M: 4 groups of rows, each row roughly a mix of its group's hidden directions
M (132 x 10)
[[ -6   2 -22  37  34 -33  21  -8  23 -10]
 [ 21   1  21  10  28  -4  23  42   2  35]
 [  1 -10 -16  28  23 -26  36 -18  36  -3]
 [-16  16   3 -39  40   8  13  35 -13   1]
 [-33 -18  37   6  -9  20  -1 -43  13  -1]
 [-22 -22 -10   5 -28   3  47  29   4  18]
 [-43 -30  40  20   4  -2   4  20   6   4]
 [  2  14 -10 -32 -21 -18  30 -22  18  38]
 [ 10 -32  -7  18 -16  -8  42  10  -8  39]
 [ 23  -3 -42 -25  38   5  11  27  -8   6]
 [  3 -50  36 -28 -15  -7  16   6   9  -6]
 [ 32  10  34 -19  14  -1 -26 -37 -16 -12]
 [ 18  52 -32 -14  22   4  -1  23  -4   8]
 [ -7  -9  36  26 -15   6  32  37   6  23]
 [ 22   4 -10   7  -1  10 -37  30 -33 -36]
 [-15 -22  45  13 -16   4  37  22  -8  14]
 [  7  23 -41   2  42  12  11  20 -23   1]
 [ -6  22 -31 -31  36  24  15  11 -24  -3]
 [-33  19 -20   2  36  33  13   8 -29  -1]
 [  5   9 -32 -32  12  -5 -27 -34 -13 -29]
 [-23 -10  -4  21  31 -31  25 -26  29  13]
 [ 13  -2 -25  36  40  -6 -13   7 -10 -35]
 [ 28 -31  39  -3 -15 -27 -15 -22  15  -7]
 [ 20  21 -32  29  28   6 -26  22 -20 -14]
 [ 23  15 -35 -27  17   2 -28 -29  -3 -25]
 [-21   8 -27 -30  29  19  19  36 -18   3]
 [  3  12  11 -20  11  12 -49 -21   7 -39]
 [-51 -33  14  -4  -2 -20   3  -6  11  29]
 [ 26  18  37 -34  -4 -12 -21 -23 -18 -18]
 [  6 -11  -8  13 -20   3  54  31  16  21]
 [ 46  14 -26   5   8  11 -23 -14 -23 -28]
 [-41  16 -22  11  17 -21  -4  20 -16  36]
 [ 14  31   9  -4  30  -7 -46 -23  -5 -22]
 [ 53  -3 -19  13  26  -1 -30  10  -7  14]
 [ 50 -19   8  17 -14  -7   9  21  19 -30]
 [ 42   9  13 -12  -5  27  14 -15  36 -26]
 [ 24 -26  -9  13 -16  -3  56   5   9  14]
 [ 34  31  -4  11  19 -11  -9  18  29 -37]
 [ -9  -5   8 -18  -6  -2  55 -29  27  11]
 [-24  16  -9  21  14 -28   4  17 -31  41]
 [-28  40 -22 -18  28  17  25  19  -4   2]
 [ -4  -3 -24 -26   8  -9 -52 -19 -10 -26]
 [-15  -3  63   6 -10   0  30   8   0  -1]
 [ 40  23  23 -19   7 -16 -15 -35 -11 -20]
 [-45 -36   5 -14  -5 -12  11  -1  20  32]
 [ 53  24 -10   5   8  17 -26   2  -3 -28]
 [  6 -39  22 -36 -24  13   3 -33   8   7]
 [-26  -3   0 -29  -5  30  21 -45  -2  19]
 [ 15 -37  -2   0 -23  11  50 -16   1  18]
 [ 45   0 -34 -16  30   1  -9  21  10  19]
 [ 11  13   5   3  16  20  21  53 -23 -23]
 [ 48  27   5   7   3  16 -24  10 -10 -34]
 [ 27 -28  16 -18 -26  30   1 -13  24 -30]
 [ 11 -23  35  36  -3   8  26   4  18  33]
 [ 22  22  -1 -32 -37  10  -5  35 -24   2]
 [-48 -10 -23 -14  -6 -14  30  -9  12  29]
 [ 36  31  14 -23  19  -9  -9 -33 -17 -20]
 [-15  21  -5 -13 -15 -24  44 -19  27  26]
 [-15  14   6 -35 -45  -5   1 -39   2   7]
 [ 14   9 -20 -42  15   1 -29 -25  -3 -33]
 [  5 -11   8 -32   0  35 -22 -46  13  -1]
 [  5 -28  31   2  -6  10  21  51  -4  20]
 [  8   9 -39 -38  12   0 -33 -21   5 -22]
 [ 25   2  27 -46  15  -6  -2 -33  -9 -20]
 [ -1 -21  15 -49 -28 -16  20 -28   3   3]
 [ 40  -5  12 -19   1  30 -17 -30  29 -13]
 [ 22 -12  -8 -15   0  10  -8 -16  33 -53]
 [  8  10 -36 -31  10  -1 -46  -7   4 -24]
 [ 32  56  -9 -26  15   1 -12  -3   3   4]
 [  5 -16   2  16  26   2 -33  21 -30 -40]
 [-28  -4   3  47  19  -4   8 -25  34  -1]
 [ -3  27 -13  35  26  -2 -17  44 -15  -5]
 [  4  25 -22 -29 -37 -16   0 -40   4   8]
 [-21  -2  -5  46  10 -11 -12 -31  20 -30]
 [ 12   9  -3  -3  29 -17 -39 -37 -11 -30]
 [-36 -21 -31  26 -11  -1  31  27   3   1]
 [-16 -22   0  39  33   2   2 -35  22 -14]
 [  7   6 -58 -12  -6   6 -29 -21  -1 -19]
 [ -8  28 -33 -25  26  11  15  35 -21   0]
 [ -8  15   5 -37 -38  -6  18 -21  12  35]
 [-11 -17  -7 -26 -14   4 -27 -44  -6 -36]
 [-39 -24 -21 -15   9   2 -21 -26 -15  34]
 [ -1   0  -5  -2 -10  19  50   3  13  45]
 [ -7   5 -12  27  28   9 -41  -7 -26 -33]
 [  1 -15  25  30 -10   8  33  31  13  34]
 [ -8  43 -22  39  21   8 -17  23 -11  -2]
 [-29  12  11 -16   8   5   0 -48 -37  13]
 [-30  51 -16 -14  25  11  12  -9  16  10]
 [  0  -3  29  28 -14  10  37  36   9  25]
 [ -1  27 -22 -12  48  22   5   8 -31  -4]
 [ 20 -24 -11  33  37 -13  -6  27   0 -27]
 [-20  -3  30  28 -19   0  29  38   3  22]
 [ -8   8   3 -25 -23 -11  35 -21  25  39]
 [-33  28 -15 -15  32  24  23   5 -25  -9]
 [ 14  -7 -11  35  40  19  -5  16 -12 -36]
 [ 10  40  -8 -41  27  17 -10  21 -14   8]
 [ 15  18 -36  -7  12  -3 -27 -44  -4 -23]
 [ 50  21 -25   5   6  16 -19 -11 -10 -28]
 [-11  18 -22  20  37 -12  16 -11  17  42]
 [  7  18  28  20  -1   3  23  55   1  15]
 [ -6  23  -3 -28 -22  17  22 -32  10  39]
 [ 25  -3  25 -22 -10  29 -17 -29  13 -36]
 [-25   6  -7  27   1 -34   1  43 -26  15]
 [  4  26 -44 -24  16  -7 -30 -23   7 -17]
 [ 45   6   7   6  25  10  22  37   2  23]
 [ 21  22  25 -11   7   6 -16 -52 -15 -17]
 [ 29  18  32 -19  25 -16  -5 -35  -8 -22]
 [-21  28 -14  53  15  11  -4 -14  21   2]
 [-22  31  19 -18  12  17 -13 -35 -24  26]
 [-25  15 -14 -23  45  33  13  13 -15   6]
 [ 17  -2  11  10  25  -8  31  40 -22  31]
 [  7  19 -37 -29  18  -7 -31 -30   3 -21]
 [ 11  11 -26  21  29 -29 -14  27 -21 -30]
 [ -1  -8  19 -24  -6  28  46 -11  17  31]
 [-23 -43  48   8  -6 -19   6   0   2 -12]
 [-37 -17  32  11 -23  -1  20  30  14  20]
 [-50  -3 -16  23 -26  18  11  26   4  13]
 [ 26   5  -8 -21  21  19 -11 -46  28 -13]
 [ 18 -21  -8  35  41   6 -14  27  -7 -23]
 [ 40  15 -31   8   2  10 -16 -16 -30 -30]
 [  4  32  18 -15  16   6 -30 -30  -5 -40]
 [ 14  29  24  -2  18  -6 -40 -23 -19 -29]
 [-18 -13 -29 -32 -10   0 -30 -35   2 -25]
 [-31  -4 -22  27 -12   0  10  51   5  16]
 [ 20  -2  19  17 -19   3 -17  58  12   8]
 [-14  37  -8 -20  44  20   5  23 -20   2]
 [ -7 -12 -51 -27  -1   1 -28 -29  10  -8]
 [ 40  25 -16 -28  34  14 -18  -1   6  16]
 [-46 -23  28  35 -20  -4   9  -1  -4  -9]
 [ 11  27   2 -28 -38  22 -16  20 -31 -12]
 [-34   2  -9  37 -16   5   2  37  21  24]
 [ -1 -19 -12   0 -16  18  36  18  22  46]]

the one row of each list that fits no group (the others fit one group, some only roughly)
  Q103: [-12 -32  23 -36 -10 -17  20 -26   7  28]
  Q34: [ 19 -12  27  15 -34  -5  19  44   7 -17]
  Q220: [-19 -23  29  -1   2  12  27 -32  31  26]
  Q692: [-11  15 -23 -31 -18  -5 -40 -38   7   2]
  Q159: [-17 -24  60  23 -11  -4   1   6  -7   4]
  Q321: [ 34 -19  -5  31  -3 -37  -1  35   4 -14]
  Q560: [-24 -44  28 -26  -3  -8  22  -8  17  21]
  Q219: [ 29 -10 -10  20  18  22 -21  39 -21 -24]
  Q52: [17 -7 29 12  2 10 40 41 -8 23]
  Q572: [ -6 -31  13  34 -24   2  -1 -34  34   5]
  Q464: [ 22   8  24  -7  -7   4  -9 -16   1 -61]
  Q199: [ 18  22 -14  11 -18  12 -28  50 -20  -4]
  Q890: [  0  26 -30  37  40 -16  10  12  -6 -12]
  Q422: [-22 -27  23 -18 -10  -6  25 -45  21   0]
	Q692
  Q531: [ 43   5  12  16  33 -14   7  22  33  -6]
  Q506: [-10  11 -36 -33  28 -20 -24 -21 -20 -11]
  Q416: [-27 -14  55  19 -23 -11  -8 -11   3  -8]
  Q930: [-16 -32  46  14 -19 -13  -2   0  35   2]
  Q885: [ 12 -14  21  46 -22  11  27  14  12  27]
  Q53: [ -8  16 -28 -12  48  30  20 -15 -12  -5]
  Q306: [  2  24  -2   3  25 -21 -45   0  -3 -40]
  Q513: [ -1  48 -19 -28  21  15   5  16 -28  -4]
  Q10: [  4  44   0  15  22 -19   4  39 -25  12]
  Q601: [  1   6   5 -40 -43  -4  26 -31  12   6]
  Q891: [ 33   5 -14 -32 -28  11   3  17 -22 -36]
  Q498: [ 10  27   9 -15 -17   9  -3 -29 -18 -51]
  Q799: [-29  -1  -7  32  18 -41  -8 -28  21   3]
	Q531
  Q11: [ 23 -11 -39 -38  11  13 -27 -21  12 -14]
  Q534: [-42  -3 -24  -9 -20   4 -28 -21 -28  20]
  Q766: [  9   8 -22  51  14   3 -30  18  -2 -26]
  Q148: [ 17  15  -1 -40 -13   8   4  20 -42 -28]
  Q419: [ 10  18   5 -53 -32  -4  17 -11  -7  23]
  Q933: [ 29 -29  -1  28 -10 -30 -11  31  -7 -25]
  Q195: [ -9 -13  28  43   1  -8  32   7  -2  36]
  Q235: [ 28  -5  -8  24  -6 -18   7  42  10 -40]
  Q911: [-30 -25  -7 -28  -4  -9 -22 -46  11 -11]
  Q989: [ 42 -37  12   0 -23   5   2  -4  16 -35]
  Q691: [ -4  -2   9 -48 -40 -18   8 -28   7   5]
  Q78: [  4  34 -55 -14   2   9  15  23  -2   6]
	Q534
  Q15: [ 27  27 -28  -4  23  18 -21  35  -2  22]
  Q566: [-33 -13  10 -35 -16  -2 -30 -23   6 -31]
  Q352: [ 17 -13  13  33 -28 -36   6 -31  17 -13]
  Q738: [  2  12  -1  31  11 -30   2  33 -19  41]
  Q205: [  1  -9  -8  -3 -25  15  52  22  32  -5]
  Q119: [-11   6  30  22 -25  13  41  23  22  16]
  Q999: [ 19  37  27   8  21 -14 -26  -1 -22 -31]
  Q846: [  7  23 -39  -6  17  -1   1  51  -4  12]
  Q726: [ 45  19  26 -26  -5 -16   9 -25 -21   9]
  Q803: [ 31  -1 -12 -25   6  19 -11 -23  45 -23]
	Q726
  Q563: [  5  -3 -27  41  40 -29 -13  14   0  -3]
  Q58: [  3 -21  18  -5 -12  16  44 -14  36  24]
  Q160: [ 12  15   7 -27 -24  17  -7  44 -28 -22]
  Q505: [18 -4 37  9  9  6 32 44 -6 20]
  Q171: [ 28  -6  26 -26 -16  28  15 -31   9 -28]
  Q507: [-19  17  23  -1   8  -5 -46 -10 -30 -30]
  Q371: [-32   7 -30 -38  32  13   3  16 -17  12]
  Q693: [27 12  1 17 -9 13 33 34 28 28]
  Q290: [-14 -13  47  28 -26 -20 -10 -12 -21 -14]
  Q971: [  2   8  -6  29  18 -12 -23  26 -26 -43]
	Q371
  Q102: [ -3  25  -4 -34 -37  -3  40 -21   4   9]
  Q535: [ 34  17 -31 -28  30  20  -4 -15  19  17]
  Q944: [ 23  32 -31  15  31 -19  -2  31 -15  -6]
  Q118: [-34  24 -17  37  -7  10   8  27  23  20]
  Q207: [ 20  30 -20   1   0   8 -36 -11 -16 -43]
  Q547: [ 16  21 -46  -8  27  24   1  15  17  24]
  Q298: [ -1 -31 -27  23  27   5  -8  20 -23 -36]
  Q346: [ 31  -7   2 -41 -42  12   1  17 -18  -9]
  Q258: [-30  24 -17 -12  23  31  13  39   0  16]
  Q603: [-15   1  35  28 -40 -27  -7  -1 -16 -21]
  Q260: [-27 -18  35 -12   5  11  29 -30  23  21]
	Q298
  Q613: [ -9 -30  15  -8 -19   4  26 -23  37  33]
  Q279: [ -4  21  -8  -4  51  33 -14  19  -9  19]
  Q674: [-52 -23   8   1  15   4  23  10   9  32]
  Q40: [ 56   4  11  26  12 -19   5 -12   7 -24]
  Q354: [  4   6  -2 -54 -30   1  21 -20  -9  22]
  Q969: [-20 -13  28  35 -38 -26   6 -16   4 -16]
  Q864: [-28  11 -23 -24  26  16 -10 -45   1  15]
  Q612: [-47  37  10  -7   8   9  -4   3 -23  29]
  Q713: [-44  -1   9 -24 -13  17   6 -27 -27  26]
  Q184: [-16  10 -16  36  37 -29 -15  27  -6 -13]
  Q151: [ 13  35 -42 -26  18  19   2  27  -2   8]
  Q645: [ 23  24 -12 -32 -32   1   6  21  -3  38]
  Q543: [-15 -37  25 -29   5 -14  24 -37   7   1]
  Q244: [-23   1  -5  37  31 -32 -12 -26  22  -9]
	Q674
  Q932: [  3  24  15  13  26 -18  27  42  -9  27]
  Q135: [-28  -7  12  41  32 -24   4  -5  31  -2]
  Q624: [ 12  -8  -5 -41 -20   1   3 -49 -19 -14]
  Q372: [  9 -19 -10 -30 -16  -5  42  28  -9  30]
  Q701: [ -1  34 -24   7  24 -10 -31  30 -29  11]
  Q872: [ 19 -10  30 -31  -8 -10 -17 -31 -28 -28]
  Q425: [ 24 -21 -22  17  -2  -6  41  20  21  31]
  Q577: [ 34 -22 -10 -35 -13  -7  34 -17  19  17]
  Q384: [-12  -7 -13  52  23 -16  -3 -26  28   4]
  Q114: [  8 -39  20  -3 -31 -15   2 -32  33  -1]
	Q372
